Some points, each followed by its number:
[ 31 -22  -7 -20 -25 -41   4 -26  29 -43  -5 -38  26   4 -10  31 -17 -26  -5 -15  -8 -21 -12  -2] 0
[ 12 -40  65 -40 -40  75  -3 -35  37  35 -27   5  63 -41 -39 -13 -41 -41 -34 -40 -30 -40 -35 -15] 1
[-38 -10  19 -10  18  18   6  49 -40  76  13 -42 -17 -14 -39 -41  34  55 -41  42  49  13  36  34] 2
[ 51 -40  38 -29 -40 -43  13 -41  49 -26 -42  24 -12 -41 -17  25 -41 -41 -19 -40 -41 -40 -42 -42] 3
[ -6 -18 -18 -17 -40 -10 -35 -31  -5 -43  30 -42  69  14 -39   2 -34 -34 -41 -31 -17 -40  31  29] 4
[-32  52 -24  28  41  -1 -26  53 -14  -5  35  33 -22  43  45   5  51  25  35  42  27  48  16  25] 5
[-38 -40 -30 -23 -40  75 -38 -34  -6  35 -42 -13  21 -41 -39   2 -41 -41 -41 -40 -41 -40 -37   4] 6
[ 33 -40  26 -40 -40 -15   0 -41  44 -20  -1 -35  60 -15 -36 -23 -37 -41 -39 -40  11 -40  -1   3] 7
[-31  36 -33  27   6   7 -38  31 -39  14  36  -1   2  37   8  -5  24  35 -32  31  32  17  35  38] 8
[-38  10   7   8  35   7   7  51 -40  36  36 -42 -16  28  -6 -41  46  64 -17  45  54  33  36  37] 9
[ 22 -28  43 -17  -8 -10  34 -13  11  21 -25 -27 -14 -31 -27 -15 -17  -5  -1 -15 -14 -12 -20 -20] 10
[-30  30 -38  36   9 -12 -30  37 -40 -25  33  -7 -13  42  46 -10  44  20  31  44  24  30  35  14] 11
[-10 -40   0 -39 -37  45 -14 -41  40  13 -42  18 -16 -41 -35   2 -17 -36  27 -40 -41 -38 -42 -42] 12
[-16  -9 -19  10 -38  -6 -38 -17 -25 -43  26 -42  41  35 -35  24 -27 -10 -41  -9 -12 -40  36  40] 13
[ 54 -40  14 -40 -13 -43  58 -41  35 -43 -42 -11 -17 -41  17   2 -41 -41  10 -40 -41 -34 -42 -42] 14
[-10  22 -21  19   5   0 -15  24 -24  16  12   7  -8  18  10  -7  11  16 -21  17  20  19  12  16] 15
[ 56 -40  77 -25  -9 -14  58 -41  38  -6 -42   0 -25 -41 -27  -8 -41 -18  18 -40 -41 -19 -42 -42] 16
[ 53 -40  26 -40 -33 -43  43 -41  43 -19 -42  -8 -11 -41 -28  16 -41 -41  -6 -40 -41 -36 -42 -42] 17
[-12 -39  -6 -18 -40   0 -38 -33 -27 -43   5 -42  34 -11 -39 -34 -41 -29 -41 -40 -17 -40  28  18] 18
[ 23 -13  42  -8 -15  -5  17 -13  15   0 -19   4 -22 -16 -14  -7 -13  -4   3 -15 -20  -9 -19 -17] 19
[  6 -27  21 -31  -8 -43   7 -22  20 -34  26 -23  46  10  -5  50 -32 -41 -33   8 -20 -37  11  12] 20
[-38  53 -38  20  17  75 -38  24  13  -2  25  46  32  40 -13  64  47 -41  27  38 -41   4  -5  42] 21
[ -7  20 -26  33  15 -21  -3  17 -31 -30  11 -11 -21  17  49 -20  19  12  41  19  11  24  11  -3] 22
[-38  42 -37  18   5  50 -38  53 -40 -19  63  26 -39  53   9  21  16   9  27  56   3  56  54   9] 23
[ 54 -40  46 -29 -28 -19  40 -41  29  -7 -42 -13 -15 -41 -27  -1 -41 -22  12 -40 -35 -27 -42 -42] 24
New points follow, each followed by the numbers of its two nearest points above by angle, nearest first.
[-22 -12 -21  -4 -11  33  -9 -15  17  21 -35  21 -22 -32  -7 -11  -4 -10  24 -17 -18 -12 -36 -39] 12 6
[ -9 -13 -20  -7 -40   0 -38 -27 -16 -43  33 -42  66  16 -39   5 -32 -31 -41 -27 -20 -40  34  25] 4 13
[ -8 -34 -19 -39 -23  53 -10 -39  55  15 -42  46 -20 -34 -32  35 -12 -36  35 -34 -41 -32 -42 -30] 12 6
[-38 -40 -30 -40 -40  65 -38 -41  42  22 -42  27 -15 -41 -39   2  -7 -41  35 -40 -41 -40 -42 -42] 12 6
[  3 -40  50 -40 -19  12  33 -19   5  42 -35 -25  26 -41 -39 -41 -21 -16  42 -40  18 -40 -31 -38] 10 24
[-28 -27 -33   8  -4  55 -25 -16 -16  32 -27   7   3 -41 -12  -8 -22  -6 -26 -15 -29  -4 -23  -9] 6 12
[  2 -40  61 -40 -40  68   5 -26  -5  45 -22 -20  68 -41 -39 -41 -41 -41 -15 -40  -8 -40 -21  -9] 1 6
[ 52  16   7  47 -22 -43   7 -22  42  -4 -42  70 -39 -17  33  78 -41   9  21 -40 -41 -15 -42 -42] 3 17
[ 24  23   1  42  26 -43  43  19 -13   0 -20  -8 -14 -10  36 -15 -11  29  -7  14  21  26 -26 -26] 22 15
[-27  25 -28   1   0  50 -37   5  12 -14  19  19  44  20 -21  32  20 -41   6  15 -33  -9   4  36] 21 13
[ 37 -40   4 -40 -40 -43  -2 -41  49 -43  17 -42  73  -4 -35 -30 -35 -41 -41 -40  34 -40  17  21] 7 4
[  8 -40  75 -40 -40  74  -3 -30  34  42 -16  -1  79 -41 -39 -27 -41 -41 -20 -40 -16 -40 -36  -6] 1 7
[ 51  -1   1  20 -28 -43  -2 -27  45 -16 -40  37 -28 -16  20  69 -41  -6  10 -40 -37 -23 -42 -38] 3 17
[ 23  23   7  47  30 -36  52  19 -19  12 -27   0 -27 -19  40 -31 -11  33  -1  14  13  28 -28 -36] 22 15
[-38 -35 -38 -40 -40  75 -38 -41  55   2 -42  72  11 -25 -39  70  -6 -41  31 -26 -41 -40 -31 -14] 12 6
[ 29  31 -21  72  36 -43  61  -7 -32 -37 -42  -1 -39 -41  64 -41 -31  31  58 -17 -14  44 -42 -42] 22 14
[-13 -21  16 -31   5 -43   3 -14   6 -43  56 -42  71  33   2  65 -29 -41 -41  29 -10 -36  35  36] 20 4
[-16 -17 -17 -17 -38  -8 -38 -26   0 -43  34 -42  79  25 -39  14 -28 -30 -41 -26 -17 -40  35  31] 4 13
[-38  10   3  22  42  11  -5  52 -40  30  37 -42 -25  35   7 -38  46  54 -10  42  51  44  32  43] 9 2
[-14  -9  21 -28  37  -8  28  31 -26   0  37 -42   7  18  16 -41  44  31  -7  43  46  14  39  18] 9 2
[ -2 -17 -23 -40 -27 -28 -16 -38  11 -43  32 -42  74  21 -39   9 -16 -41 -41 -14   1 -40  36  42] 4 13
[ 26 -19   6 -18  13 -17  29 -32  13 -28 -21  12  -7 -20  20  12 -17 -33  -2 -17 -14  -7 -26 -31] 14 17
[ -5 -20 -20 -18 -31  -5 -23 -32   6 -43  24 -42  54  16 -12   5 -33 -36 -41 -26 -15 -31  15  29] 4 13
[-27  48   7  26  60  23  -4  52   4   8  37  41 -30  40  63 -24  48  29  43  41  50  53   7  26] 5 11
[-32 -40 -32 -40 -40  75 -38 -41  54  20 -42  61 -17 -32 -39  45   0 -41  39 -32 -41 -40 -42 -24] 12 6
[  9  39 -26  60  39 -16  31  11 -34 -16 -18   8 -35 -16  55 -36  -8  40  41  -1   5  45 -19 -19] 22 5
[-17   6 -17  15 -16 -19 -31  13 -39 -43  37 -42  30  26  17  -8   1  -5 -41  30  -8 -11  33  26] 13 8
